(in the rows, 128 means zero)
Each path below is one point turned by a fixed rotation once a step. After each direction that follows a path, write how fast that rotation turns it, in degrees a step (0 if it stays still).
Each turn is a multiple of 5 degrees from 10 to 175, or 0.
Each row of a path follows its step; steps can be skipped.
Path 1:
step 0: [128 126 133 125 125 132 130 127 133 119 128 127 123 118 137 117 117 122
 135 128 126 136 128 129 126 126 128 123 135 118 129 129 129 126 134 136
 125 134 130 129 133 128 135 127 128]
step 2: [121 125 126 128 130 128 125 126 133 127 125 136 129 136 126 120 132 123
 127 128 125 125 122 142 128 130 125 129 128 116 130 131 130 121 124 125
 136 133 127 126 118 126 129 117 129]
step 3: [133 132 129 124 127 126 130 120 133 133 124 121 133 130 128 121 128 123
 129 129 125 128 127 123 139 129 133 126 120 125 135 132 126 119 122 133
 124 137 131 116 124 125 134 129 122]
step 6: [133 129 121 131 125 130 133 131 125 124 130 120 123 126 139 125 135 117
 133 131 127 128 119 129 130 127 126 125 133 129 126 131 131 125 136 131
 123 125 120 117 126 121 124 129 124]
step 16: [132 132 130 127 133 122 124 124 134 127 121 131 126 124 130 118 129 118
 127 129 119 130 131 128 133 123 135 131 127 123 121 136 128 119 116 135
 125 135 130 123 125 132 130 127 129]
step 20: [141 128 120 118 125 132 121 133 123 132 129 129 128 135 134 121 118 125
 127 128 129 125 127 134 134 130 119 128 131 126 134 129 127 128 129 129
 123 129 117 121 128 133 128 127 128]
step 21: [122 126 124 128 133 133 126 123 136 126 127 132 126 124 127 117 116 131
 125 121 123 118 131 131 128 130 127 135 129 120 132 118 133 130 129 131
 121 136 131 126 122 126 128 127 128]
step 26: [128 133 128 126 132 134 122 125 134 126 137 129 121 128 134 126 127 122
 134 125 119 128 136 137 130 129 121 126 133 136 129 125 130 132 132 134
 134 132 120 134 126 127 138 132 123]
step 27: [131 129 134 140 125 122 131 132 126 128 126 132 124 132 132 119 125 127
 137 130 124 129 123 128 126 130 123 135 131 125 126 124 137 125 130 139
 126 131 128 127 120 119 134 124 129]
Directions:
[126 125 125 127 127 126 128 131 126 128 129 127 128 129 126 127 128 127
 129 129 131 128 129 127 127 127 131 127 127 130 131 128 127 126 127 129
 131 128 131 127 126 126 131 126 128]  70
[130 129 127 127 129 127 125 127 127 126 125 129 127 129 127 126 126 129
 125 128 130 127 126 128 130 125 131 128 125 128 130 130 128 128 126 128
 126 129 126 129 131 128 130 130 128]  85
[130 127 125 131 127 128 128 129 129 127 126 129 130 125 131 130 131 128
 125 127 129 131 131 127 126 127 127 127 129 130 130 129 130 129 130 127
 128 129 127 127 129 128 129 127 125]  55
[128 128 128 128 130 128 127 127 126 125 130 124 128 127 127 129 128 130
 129 124 128 130 127 130 129 127 127 126 129 127 128 130 132 129 126 127
 129 125 126 127 124 127 127 129 127]  160
[125 130 129 125 126 127 126 128 129 126 128 127 128 126 129 129 130 124
 126 128 125 126 126 129 128 127 130 125 127 130 127 130 127 127 129 125
 128 129 128 127 127 128 129 128 128]  110
[129 127 129 128 126 129 129 131 126 128 130 128 130 127 130 124 126 128
 127 128 128 128 130 130 127 128 128 128 129 131 126 128 130 127 126 125
 124 126 129 130 128 127 127 127 131]  35
[129 129 129 131 129 127 128 130 127 125 130 129 130 131 127 128 131 129
 130 131 129 127 125 130 129 129 129 128 129 130 129 128 130 127 128 127
 129 131 128 126 130 127 126 127 126]  85
[128 129 127 129 129 127 129 131 128 125 129 129 126 127 126 131 126 128
 127 127 127 125 131 128 129 129 128 130 126 130 128 126 128 130 131 128
 127 126 125 124 129 126 128 130 129]  25
